One turning vector, and how many ticks it has turned
The counts run from 0 to 206.
[145 116 125 111 120 134 134 161 158 143 131  84 135  83 150 127 149 124
 166 104 111 136 134 109 131 175  80 131 168 143 177 110 166 101  91 124
  90 188 115  74 120 150  97 125 119 114 150  96 138 128 170 123 126 148] | 115
[184 137 109 193 121 128  99  92 115 128 141 161 150 156 120 123  86 109
 145 119  87 132 176 116 149 133 120 101 114  97 111  77 158 115 122 118
 126 141  92 137 130 159  92 130 145 143 102 168 133 159 106  97 136 157] | 175
[161 114 129 167 117 128  56  77 154 103 132 166 141 110 155 102 134 122
 187  85 112 125 133 137 140 139 140 124 151 118 168  93 155 122 113 121
 117 154 128 112 121 137 100  93 117  83 142 124 111 104 165 127 175 130] | 153
[188 129 164 183 160 137 124 148 134 131 131 116 117 129 156 131 131 139
 118 134 113 130 125 118 160 141 103 111 106  64 164  93 152  44 143 125
 119 149 104 106  82 110 101 141 152 131 143 141 133 165  96  94 107 133] | 74
[167 132 126 156 131 101  87 148 139 151 149 138 124 112 114 148 121  99
 183  90 118 137 136 108 130 150 110 147 126  88 170 135 152  71  95 119
 116 181 122 121  89 138  62 160 100 122 144 151 105 161 161 145 127 131] | 205
[174 111 122 173 158 144 105 108 156 101 163 144  87 110 174 118 113 121
 153 122 103 158 131 130 157 161 139 123 158  80 166  98 150 107 114 134
  83 155 118 114 141 172 106  95 113 109 133 106 123 103 119  79 159 133] | 168
[159 127 126 165  73 109  52 102 104 144 110 105 133 140 149 112 123 134
 173 158  96 124 146 119 116 118 121  96  99  57 132  87 167 108 126 133
 135 134 174 118 100 141  86 145 115 158 137 135 122 146 155 122 135 169] | 143
[205 109 170 173 143 152 127 112 117 135 128 136 110 115 177 121 116 130
 120 165  94 162 154 148 149 119 124  97 148  91 167  81 124  84 136 143
 121 138 120 122 111 111 111 156 169 142 151 121 145 188 135 110 125 128] | 90
[187 137 109 171 120 129  99  97 155 136 151 159 134 109 124 135  89 115
 208 115 129 143 166 130 105 147 151 130 145 106 122 105 141 133  82 127
  76 150 115 133 116 161  91 108 103  99 132 123 113 111 164 136 147 123] | 29
[142 119 112 177  86 112  95 137 120 132 141 143  92 130 124 134 108 132
 185 144 110 140 151 113 144 146 120 121 164 107 143 106 150 148 101 113
  80 154 114 123 106 199  83 136  73 106 155 137 106 124 181 126 126 140] | 185
[175 138 121 126  96 137  80 145 116 158 107  99 185 124 114 104 115 115
 182 110  92  92 182 108 108 145  91 112 131 129 128  75 159 135 112 123
 121 159 107 101  96 129  91 126 146 119 145 137 156 151 176 127 110 165] | 123
[155 118 128 215 130 137  78 129 138 114 139 151  98 100 131 125 107 164
 158 151 103 167 146 135 153 150 130 119 180 111 178  97 154 118 107 128
  74 128 103 126 121 175  97 110 111 103 153 122 121 102 142 120 150 132] | 184
[186 117 148 184  90 144 131  74 137 134  97 164 158 115 145 126 125 132
 172 156 106 124 177 147 136 131 138  84 127 148 111  60 136 139 114 111
  98 137  94 126 108 125 100 104 150  98 150 135 131 153 161 128 111 113] | 87
[191 126 155 185 167 159  98 144 114 134 114 130 108 104 147 102 125 147
 156 140 111 158 147 131 152 143 137 116 137 107 190  76 141  93 126 115
  98 132  89 111 113 118  93 111 140 104 157 139 153 116 111  85  97 130] | 75
[194 124 138 171 100 158 118 155 108 122 143 118 160 117 130 115 116 145
 190 118 152 155 147 124 124 119 137  81 124 120 146  88 136 108 107 107
  87 170 112  75 134 177  89 123 106 112 130 138 132  83 127 143 145 159] | 165
[133 127 116 184  93 116 108 125 128 143 103 136 129 118 115 134 136 108
 199 110 137 124 131 105 149 147 113 103 100 121 143 106 162  97 102  94
 109 165 138  94  92 162  56 128  71 105 159 146  93 102 152 127  94 127] | 61
[203 125 122 167 144 131 110 158 111 120 158 137 141 145 129 124  82  87
 168 121 133 168 168  94 159 119 144 123 149  95 172  97 121  84 117 126
  92 152 123 110 111 177 112 131 122 144 148 124 153 122 117 115 150 128] | 24
[155 118 109 177 139 120 124 138 148 108 158 125 109 133 154 126 118 123
 117 111  94 139 105  94 178 180  94 110 131  79 153  98 175  75 121 126
  98 165 125  99 126 186 104 107 111 130 127 129 117 119  89  86 152 152] | 167
[181 110 133 187 121 131 144 106  99 129 128 125 160 134 160 165  86 104
 152 132 121 149 167 111 156 153 146  76 118  96 121  69 132  91 123 140
  87 135 152 110 122 187 110 109 125 163 112 116 136 138  89 114 144 137] | 20
[174 130 150 162 130 159  78  88 131 118 146 113 150  71 162 118 138 152
 153  81  93 123 141 150 116 159 118  80 123 112 165  79 145 110 114 132
 133 154 113 106 144 134  98 109 161  90  99 133 125 121 139 150 161 158] | 157
[153 118 135 179  74 128 110 158  96 154  94 127 137 125 122 116 140 153
 166 169 115 152 150 120 132 131  92  95 119 146 146  74 167 115 116 104
 115 156 109  92 104 155  71 147 123 140 162 159 133 147 158 124  78 162] | 92
[172 140 148 157  92 143 146 149 160 138 112  81 164 113 147 109 127 144
 164 135 124 138 139 129 124 143  97  89 144 127 166  96 157  94  97 131
  66 152 140  86 110 140 135 128 119 112 142  78 138 111 165 160 156 126] | 130
[185 115 148 131 112 146  90 140  88 153  99 109 146  82 154 124 136 123
 190 140 110 147 184 125 112 120 126 116 142 141 161  76 125 133 120 128
 123 165 138  95 110 138  84 128 150 132 150 123 154 149 175 139 102 162] | 107
[158 116 117 110 111 100 143  88 168 152 128 108 135 114 158 145 117  80
 141 110  79  98 149 103 134 177  85 124 124  88 110  99 165  86  95 144
 111 173 155 109 103 138  98 121 139 137 117  98 123 182 149  93 134 148] | 120
[191 133 139 143 146 151 147  97 165 111 175 126 129 104 164 116 102 120
 141  84  82 120 148 132 161 158 105  86 168 114 146  85 134 110 104 126
 107 168  81 119 151 165 117 118 151  84 113 116 146 133 132 112 181 118] | 172
[165 123 139 191 171 138  96 131 105 138 135 109 106  80 157 156 105 124
 140 135 103 187 151 121 157 150 128 100 149 103 203  92 123  74 117 148
 103 127 140 121 130 159 100 136 130 135 135 106 145 130 104 124 126 126] | 199
[192 122 100 164 151 126  91 104 158 138 131 178 158 127 128 115 114  75
 167 113 107 166 151 118 121 135 132 165 127 104 175 100 167  84  93 119
 112 173 144 110 135 126 106 116 154 153 129 110 125 149 119 100 141 148] | 117
[199 145 133 127 118 150 101 112 151 133 173 114 104  78 160 128 121 145
 163 102  93 124 150 144  99 149 121 100 147  85 136 100 134 127  95 142
 117 184  82 106 139 161  88 144 132  93 116 137 133 133 163 135 156 153] | 173
[186 156 122 168 112 122  71 130 118 168 144 113 135 119 102 145  92 134
 178 132  93 121 174 123  93 148 110 114 109  80 117 101 148 118  93 133
 132 153 107 138 115 152  64 158 115 140 120 163 131 159 153 142 114 158] | 34
[131 145 104 168  62 104 130  97 177 135 120 114 148 135 124 119 132 124
 157 124  93 115 124 115 115 168  66 102 119 114 126 109 196 105  81 110
 103 173 151 102 118 148  99 135 105 126 116 106 102 140 158 124 152 155] | 135
[162 132 138 163  84 131 136 174 101 146 138  90 126 122 127 125 100 151
 162 145 118 143 163 117 133 137 107  67 149 131 138  85 125 125 106 125
  92 151 100  92 117 208  91 157 108 130 147 135 149 121 158 143 126 149] | 181
[141 138 148 159 139 108 124 154 111 136 126  73 102 109 154 140 124 118
 138 119  97 133 126  93 178 155  84  83 114  90 196 105 147  63 131 113
 138 148 135  96 107 144  83 163 107 131 145 137 131 153 107 108 103 125] | 58
[168 118 143 173 128 152  99 106 111 117 136 100 124 100 179 110 121 150
 115 134  65 152 149 130 165 151 110  70 155 111 172  73 143 104 136 140
 130 127 108 114 149 164 121 122 159 133 119 120 153 146 124 110 166 159] | 1
[173 130 116 146 115 121 124  84 144 135 136 155  77 118 160 129 124 121
 136 150  70 122 147 138 119 146 104 125 117  66 130  98 158 123 100 121
 141 172 118 119 113 138  68 159 136 129 134 142 126 190 152  78  94 144] | 85
[169 110 128 200 130 126 177 106 162 123 118 145 125 140 147 137 131 109
 131 145 124 142 119 116 163 154 102 102 102 108 139  96 160  54 111 113
  89 162 127 105  96 133 107 120 123 128 147 115 109 146  94  83 115 113] | 78
[184 115 152 165 106 115 103 127 121 131 154 100  97 120 158 166 104 150
 123 144 101 112 143 126 130 152 108  92 118  37 101  99 142  84 126 156
 103 137 128 126  90 159  89 149 124 139 129 146 121 178 155 130 144 151] | 178
[188 143 132 149 171 139 127 104 164 139 165 109 121 105 157 136  85 104
 134  86  70 119 169 126 148 178 109  92 161 102 150  90 125  96 101 141
 103 145  92 131 129 145 117 126 152 102 102 109 150 154 131 119 158 108] | 32
